In the data rows, 50 means zero.
Here is a table of points, one per row:
29 76 52 86 85 99 94 51 42 40 56 45 64 48 50 56 72 44 37 69 34 43 44 52 50 49 16 40 39 53 39 50
41 49 40 57 69 53 55 57 55 52 37 37 67 52 44 61 68 32 43 55 34 54 64 37 58 88 66 42 49 74 40 51
56 64 40 68 63 35 65 54 26 48 52 42 51 35 46 69 83 57 43 66 51 50 59 55 51 99 56 40 42 47 34 58
86 27 39 43 49 45 30 43 29 75 53 65 41 39 92 50 52 51 30 27 54 83 54 44 90 34 55 67 53 61 79 72
57 39 45 43 46 39 54 49 24 51 44 43 35 43 76 48 46 40 30 19 57 52 75 43 65 23 25 66 66 20 67 59
08 43 54 44 43 55 32 43 46 49 49 53 37 69 37 71 36 71 53 39 53 51 44 37 51 61 26 38 32 22 46 53
41 79 34 54 41 53 47 42 55 68 33 45 45 45 45 60 53 60 42 67 31 31 91 36 48 35 62 52 53 44 55 55
53 60 37 58 50 47 40 39 56 42 46 38 70 49 38 64 45 49 37 44 66 16 44 65 69 65 29 49 65 58 41 44
57 42 47 43 60 43 55 46 32 47 36 58 51 43 28 33 44 42 67 72 31 29 37 66 45 28 47 62 60 50 51 49
59 54 59 34 41 39 49 31 55 46 66 56 30 73 53 58 53 70 67 32 25 47 46 67 46 40 45 46 26 69 40 47
99 49 46 64 37 46 45 47 61 42 38 58 55 61 50 33 42 69 40 45 53 39 37 47 49 68 19 30 58 47 40 50
53 60 45 76 51 52 86 47 44 65 50 51 72 37 46 47 83 59 44 43 82 56 51 59 71 78 65 32 51 36 54 38
49 57 31 44 45 37 47 97 76 99 84 67 39 48 90 35 34 69 46 23 52 37 74 74 85 41 77 76 53 24 81 99
41 35 48 51 51 47 38 48 65 58 44 56 60 39 48 11 40 44 57 54 53 58 47 66 33 36 56 59 29 68 39 42
55 44 55 50 39 42 38 43 66 52 44 62 65 40 53 58 47 29 60 44 62 31 20 47 51 28 65 49 48 38 32 51
52 67 44 65 39 46 60 63 45 46 48 51 63 53 44 44 43 28 35 51 53 23 48 36 66 64 59 42 79 53 34 47
42 48 33 40 51 54 43 55 36 47 32 39 43 37 45 59 46 73 41 60 84 52 29 39 40 43 72 52 46 33 48 63
14 26 46 48 56 45 34 39 55 34 60 61 64 58 57 45 42 83 46 54 56 56 54 33 39 37 65 39 47 56 46 45
68 53 52 45 46 69 57 46 35 35 35 26 34 44 60 55 37 55 54 27 64 43 63 37 43 62 78 62 96 41 61 46
61 48 51 42 48 56 65 58 54 36 44 36 20 31 50 41 37 47 47 52 59 79 62 49 44 56 52 48 24 41 50 54
54 41 51 46 47 39 53 55 50 34 62 61 76 65 42 58 40 60 67 35 72 57 53 56 28 31 28 49 62 57 44 50
67 53 32 35 62 64 65 37 43 64 40 51 47 52 54 56 49 56 58 81 68 23 34 55 36 58 44 58 66 50 58 42
51 57 40 76 62 33 61 48 38 59 43 42 65 38 37 46 69 59 49 35 63 32 45 46 81 65 30 50 22 56 45 39
58 62 51 46 34 75 52 55 32 25 38 39 44 45 64 72 34 55 61 41 43 54 41 88 43 48 69 66 48 67 56 48
38 48 47 76 57 41 67 62 28 82 37 38 86 42 35 24 87 67 49 24 54 55 31 08 84 50 53 37 50 51 61 51
44 36 55 44 46 43 39 36 56 31 63 60 35 63 41 20 49 27 63 44 55 53 63 41 45 60 31 28 56 50 51 54
44 55 48 59 44 44 44 35 73 50 47 68 53 61 43 65 39 21 38 34 34 58 00 61 42 57 47 38 35 31 46 47
36 46 52 61 56 38 51 28 70 53 44 54 55 59 42 43 49 37 26 48 33 46 54 54 44 63 62 44 59 46 43 50
53 44 46 27 66 46 42 44 49 54 56 50 69 34 53 52 49 48 50 44 32 44 41 25 33 44 40 48 36 68 41 46
43 58 40 66 63 43 49 51 48 37 44 46 42 45 44 47 61 50 34 57 39 69 40 70 75 77 49 44 45 49 35 40
33 54 71 30 59 54 29 32 62 43 53 60 61 54 46 26 45 55 54 44 47 47 45 94 42 38 79 46 29 51 46 54
33 46 44 39 31 60 64 60 31 33 41 48 28 42 62 57 35 55 42 55 37 42 42 32 57 51 45 61 21 43 60 48
32 53 72 46 53 31 51 36 76 49 70 66 48 65 43 49 44 46 76 41 60 68 42 45 45 40 56 45 77 35 45 47
34 41 44 50 44 60 70 51 43 59 50 35 46 40 42 39 45 49 34 57 05 40 43 49 38 41 50 51 43 65 57 53
47 65 42 39 36 91 54 77 26 68 49 45 37 52 51 45 52 30 43 56 73 50 64 43 53 48 66 45 52 77 57 47
79 38 81 47 49 24 47 47 71 41 66 65 29 74 46 57 50 20 64 48 60 46 32 10 52 35 35 44 54 62 43 46
62 49 79 55 48 38 49 42 67 44 50 83 57 59 48 66 44 99 78 59 34 43 46 39 44 51 47 47 48 51 47 45
49 65 39 69 64 41 74 58 43 49 36 30 84 44 51 68 69 29 42 41 52 56 79 62 61 51 49 37 29 35 60 42
55 27 47 48 41 44 42 80 75 61 99 29 67 37 93 40 49 36 40 54 44 65 28 53 68 51 37 99 54 43 96 99
42 64 48 41 31 57 54 70 51 68 50 39 48 43 47 60 77 57 29 65 55 45 61 58 43 52 46 54 51 54 68 27
28 37 71 37 68 36 40 47 61 46 64 57 55 67 52 51 43 58 66 48 74 62 53 46 46 49 55 47 82 60 40 42
48 30 57 38 55 47 38 35 57 56 53 58 49 22 47 94 37 54 50 59 41 47 66 57 49 49 42 48 70 63 34 51
28 73 48 58 37 55 50 57 37 64 40 44 30 41 46 60 51 36 47 70 52 76 41 61 54 53 07 48 82 99 69 51
70 40 64 46 32 42 43 43 51 35 60 44 33 69 39 55 51 82 54 28 42 56 45 52 47 33 47 43 40 66 46 50
51 50 90 48 57 46 31 47 48 39 72 84 70 61 38 58 45 40 84 36 59 51 74 47 38 53 24 63 32 08 49 48
49 54 65 52 51 63 48 57 48 38 41 27 37 37 61 00 38 78 53 74 72 57 54 54 35 48 44 53 46 55 47 44
70 76 42 88 99 77 59 62 41 58 42 43 50 55 44 56 77 37 46 68 55 69 38 38 33 64 70 49 27 64 41 49
69 52 43 47 47 52 52 74 34 66 43 39 35 44 47 62 54 38 31 87 37 51 32 84 55 47 70 35 69 17 63 40
62 43 38 54 47 52 24 45 54 51 46 44 51 39 46 75 56 43 61 56 16 42 57 46 37 33 51 55 59 39 40 47
49 61 56 39 29 61 60 59 47 32 37 39 33 37 59 55 38 57 47 56 55 57 75 10 46 44 65 63 24 57 52 47
47 32 58 46 33 41 41 31 55 56 51 53 42 77 58 58 44 34 62 49 15 99 68 52 41 48 49 40 47 31 34 42
27 21 53 50 37 34 43 40 47 38 63 45 28 73 47 42 44 25 68 55 67 37 47 55 41 53 83 51 46 64 43 48
69 74 39 44 55 49 58 65 50 67 46 39 49 45 35 45 47 58 34 64 57 49 46 49 39 51 49 53 48 47 66 46
35 55 38 37 40 68 44 53 21 39 43 48 36 34 67 12 49 35 56 29 24 34 39 46 45 54 51 64 71 35 52 40
60 52 62 40 49 37 33 35 55 37 70 66 79 70 52 39 39 52 64 51 35 47 30 43 47 38 67 50 39 44 51 45
70 41 42 43 70 47 47 26 53 61 51 62 62 32 36 47 45 62 56 76 67 85 84 67 43 34 45 57 55 56 42 47
58 41 42 45 27 65 44 58 71 36 44 53 51 80 45 46 52 60 34 37 62 45 55 57 60 51 36 40 63 59 32 49
35 32 78 54 42 39 49 53 70 36 47 75 44 70 43 44 51 49 65 44 48 10 74 72 39 55 54 41 45 53 52 46
41 65 38 32 51 64 53 57 61 57 36 33 36 39 54 68 54 26 55 58 57 48 48 38 50 44 44 49 50 47 61 49
There is one direction along which these points spread out most. Take the direction at right angles to it along which they spread out most. Then take the direction at right angles to both along which they spread out most. Go by this last direction. How far along it is each point below, from 0 to 99? The average is 50, and the first point in the table lies past the average. One standard deviation of the points above along it is 16.
41 35 48 51 51 47 38 48 65 58 44 56 60 39 48 11 40 44 57 54 53 58 47 66 33 36 56 59 29 68 39 42 -> 45
70 76 42 88 99 77 59 62 41 58 42 43 50 55 44 56 77 37 46 68 55 69 38 38 33 64 70 49 27 64 41 49 -> 54
35 55 38 37 40 68 44 53 21 39 43 48 36 34 67 12 49 35 56 29 24 34 39 46 45 54 51 64 71 35 52 40 -> 30
58 41 42 45 27 65 44 58 71 36 44 53 51 80 45 46 52 60 34 37 62 45 55 57 60 51 36 40 63 59 32 49 -> 51
69 52 43 47 47 52 52 74 34 66 43 39 35 44 47 62 54 38 31 87 37 51 32 84 55 47 70 35 69 17 63 40 -> 36
58 62 51 46 34 75 52 55 32 25 38 39 44 45 64 72 34 55 61 41 43 54 41 88 43 48 69 66 48 67 56 48 -> 19
59 54 59 34 41 39 49 31 55 46 66 56 30 73 53 58 53 70 67 32 25 47 46 67 46 40 45 46 26 69 40 47 -> 45
61 48 51 42 48 56 65 58 54 36 44 36 20 31 50 41 37 47 47 52 59 79 62 49 44 56 52 48 24 41 50 54 -> 32
55 27 47 48 41 44 42 80 75 61 99 29 67 37 93 40 49 36 40 54 44 65 28 53 68 51 37 99 54 43 96 99 -> 76
